Each path below is one point turned by a fixed rotation once a step. After each direction that follows a path, write how fast that rotation turns it, in degrees a step (0 if it stays still).
Each turn is a multiple of 5 degrees from 10 to 175, or 0.
Each row of a path follows its step; steps can be skipped.
path 1
step 0: [  1.9  41.0   1.4  -9.8  -6.6  -3.0   2.2 -20.8  23.3   6.9 -31.3   9.9
 -13.8   9.8  -4.9  18.8  26.3  -4.4   0.6  -4.5 -13.5  -3.2   2.6   9.4
  15.1  -4.4   0.3  -5.2  17.0  35.0  33.3   5.9  10.3  -9.4 -17.1 -43.2
  -0.5  18.2   5.2   0.6 -15.9   7.8  34.2  -5.2]
step 6: [  5.4   6.6 -15.3   0.7  37.3  15.7  27.0  24.7 -27.0   2.5 -16.3 -13.8
   1.8 -15.2  -1.2  -2.3  14.3  -3.9  20.3 -12.8  21.4  -8.7  -6.2  29.3
 -19.7  24.6  22.6  14.7   7.8 -18.6  26.7   2.0  26.4   0.2 -14.6  -7.5
  18.1   7.6  -4.8  15.5  24.9  13.1  28.3   4.0]
step 8: [ -2.6  19.0 -12.6  10.5  13.8 -11.9 -20.2 -12.0   7.5 -16.4  17.3  10.6
  18.4  -4.1  38.0  23.4  24.7 -12.0   3.9   1.5 -32.8   6.3  -5.9  11.0
  26.4 -17.1  -7.7 -23.1   0.0 -17.5  -1.7   6.9   3.9  20.0  -6.8  26.8
  45.0   8.4   1.0   2.2   0.8  29.5  -8.8  14.1]
step 11: [  4.4  -1.5  40.4 -24.3 -26.7 -17.9 -19.4 -28.3  16.1  -6.5   9.0   5.6
  33.9  -2.3  16.4  -1.6   3.9 -10.7   8.7   8.7   3.2  32.7  20.4  22.4
   6.9 -15.0  13.7 -11.1   8.0  -6.5  24.4 -22.0   8.8 -19.9  10.6   5.8
   0.9   6.0 -14.8   5.0  16.2  16.4  32.4  -7.5]
step 14: [ -9.5 -22.2  36.3 -22.2  -5.9 -13.9  15.0  31.3  -0.2  -4.2  13.4 -18.1
  -9.1  -5.4  26.8  31.9   3.2  -1.6   3.3   5.5   0.5  -5.2  28.8   5.2
 -13.7  -7.4  23.8 -31.2  -6.2 -31.0   4.6  23.3   3.5  -2.7  22.9  10.3
   7.3   1.1   4.3  19.7   1.7 -10.4 -17.9 -28.0]
step 19: [  2.1  18.5   6.5   2.4  11.2 -26.3  17.0 -16.4 -21.8  10.8 -25.2  33.1
  27.3  -2.4  -9.0  17.4  -6.0  -4.7   1.2  -9.7 -23.6  -2.6  18.1 -17.0
  -9.6 -20.1  14.7  -1.6  23.4  18.3 -28.9  17.0  -2.8  30.2  10.4  14.4
  15.6 -23.0  -7.4 -20.3  29.5   7.0  14.2   7.8]
step 21: [-23.1 -23.4  14.2 -30.8  -4.3 -17.1  17.3  10.5 -17.0   7.0  -2.7  -2.7
  17.6   4.0  20.7  25.2 -30.1   6.8 -12.9   2.1  26.6 -20.9 -32.0  -6.7
   0.3  -2.8 -30.4   1.5  11.8  22.9 -16.7 -13.0  -0.4 -10.2 -13.7  13.8
  19.8   5.7   7.0  35.8 -22.0   2.8 -13.1  -1.9]
step 22: [ 20.1 -15.8   6.8 -24.5  11.0  -8.2  -4.3 -28.1 -10.9  16.8 -15.1  11.9
  14.8 -40.5   4.1  -3.3  25.5  -3.4 -25.6  10.5  35.9  -3.6  15.2 -19.4
 -13.6  14.6  24.1  -1.0  24.0   2.9  -9.8  -1.5   5.0  -9.8  23.9 -16.8
 -13.6 -11.1 -19.2  19.4   0.1 -13.5  10.7  25.4]
step 23: [ -9.1   7.2  -4.6 -37.3  -0.1  -1.7   2.9  12.4  -1.6   9.8  -6.9  20.2
  14.8  -3.8  -0.3  12.6 -12.8  -8.1 -12.2 -15.2 -29.1  -3.7  28.1   8.3
  -2.6  -9.0  15.0   2.5 -11.0   7.4 -10.4  28.4  27.9 -18.2  10.4 -45.6
 -11.3  18.1  26.3   5.9  36.8  10.2  -5.1 -25.9]
step 24: [ -5.1 -21.8 -10.6  15.2  23.7 -12.3  -0.8   3.4 -12.8  -6.7  25.5  -1.0
  23.0   4.9  16.8 -40.8 -31.6 -16.6 -14.2 -13.3  -4.9 -24.7 -32.0  19.3
   2.9  10.3   4.9 -23.4 -10.7   0.6 -16.1  -3.1 -24.9 -27.2   4.0 -11.2
   7.8   3.5 -18.8  10.0  19.9  27.6  -8.4   5.4]
step 25: [ -0.3 -17.3  -8.8  -3.4  13.3  10.7  40.9   0.4   3.4  38.8 -13.0  -0.3
   3.4  -9.4  -2.1  23.8   8.6  21.1 -25.8  15.2 -21.9 -30.8 -12.5  -5.0
  21.5   9.5  28.6 -32.6  -4.2   1.0   9.3  -4.9  -2.1  -3.3   9.3  20.0
   6.5 -22.4  11.5  17.2 -20.5   0.3 -13.6  18.7]
[ 12.5  -6.1  -3.1 -15.8   1.5  -0.8   3.2 -11.6   5.9  -4.2   3.8  -0.1
  -2.7   2.6   1.1  -0.9   2.4   5.0   5.6  -8.0  -0.8   2.9  11.2   1.0
   4.5  -5.4   3.7  -4.9  10.2   5.5  -1.2   6.8   0.0   3.0   2.3   5.1
   0.7   9.4   2.1  -3.1   2.0 -10.0   7.9   4.1]	95
[ -2.8  -6.7 -12.6  -5.8   3.4  -1.1   2.7   8.3   7.1   5.3  -1.7   1.7
  -3.8  11.3  -8.9  -7.7   7.7  -1.4 -12.5   2.0  -7.0   3.5  -0.2   4.8
   1.8   0.5  -5.4  -0.9   1.1   4.2  -5.6  -0.3   3.8   5.6  -1.5  -3.6
  -7.7   0.8 -15.6   4.2  -7.3   2.4   2.1  -1.6]	10
[  9.8   6.8  11.3  -3.1 -11.6   4.6  12.4   1.4   6.0   9.1  -2.0 -10.1
   3.8   8.5  -4.4   4.3  -0.1   1.6 -11.5  -0.2  -4.2  -2.4   7.4   1.6
  -3.1  -2.7   0.5   0.0  -6.3   3.2   2.4  -1.1   0.1  -6.8   1.3  -0.8
  -2.5   3.4   9.0  -3.7  -8.3   0.6  -8.2  -3.2]	160
[  0.7  -1.7  -2.4   4.4  -0.9   4.3   1.5 -14.9   2.5  -9.9   4.5  -1.6
  -2.8   2.1  10.0   6.5   2.3   2.3 -10.0   3.3   1.7 -12.4  -1.7  -5.4
   7.2   5.1 -13.8  -5.4   0.9   5.6   9.2   2.1   8.3   4.7  -6.5  -2.3
  -3.4  -7.9   0.7   4.2  -4.5  -0.6  -1.9  -0.1]	85
[  7.9   6.8   0.4  -0.1  -0.1   5.8   2.7  -4.2  -3.6  -6.8  10.2   2.2
   8.8  -1.4  -2.5   5.9  -0.8  -3.1  -6.6  -5.4   7.1   1.9  -1.0  10.9
  -5.6  13.3  -0.5   4.0  -4.5  -1.8 -10.8   4.0  -3.0   9.3  -1.2  -2.4
  11.9   2.9 -11.1  -6.0  -3.6   2.1  -0.6   4.3]	160
[ -3.2   1.8   0.5  -5.0   1.4   6.9  -0.9  12.1   6.4  -5.6  -4.3   2.5
   2.4   2.5   5.1   4.1   0.3  -9.0   9.5 -10.8  -2.2   2.9   9.9   3.1
   7.1  12.0  -0.9   4.6  -8.2   2.1  10.3   4.2   0.4  -4.3  -8.3  -6.0
   2.3   2.0   1.4  10.1  -2.1  -3.6   4.8  -7.2]	125
[  6.2  -2.8 -11.0   0.1  -4.1   3.1  -0.3   1.3   2.3  -7.6  -0.5   1.3
  -8.5   6.0  -5.5   8.4  -6.6  -8.5  -1.4   0.7  -1.2 -10.2  -7.3   4.5
  -6.9   0.1  11.9  -2.1  -9.4  -7.6   4.4   6.7   3.3  -8.4   3.6  10.9
  -7.1  -1.4  -3.1   2.5   5.4  -3.8  -0.1   6.6]	35
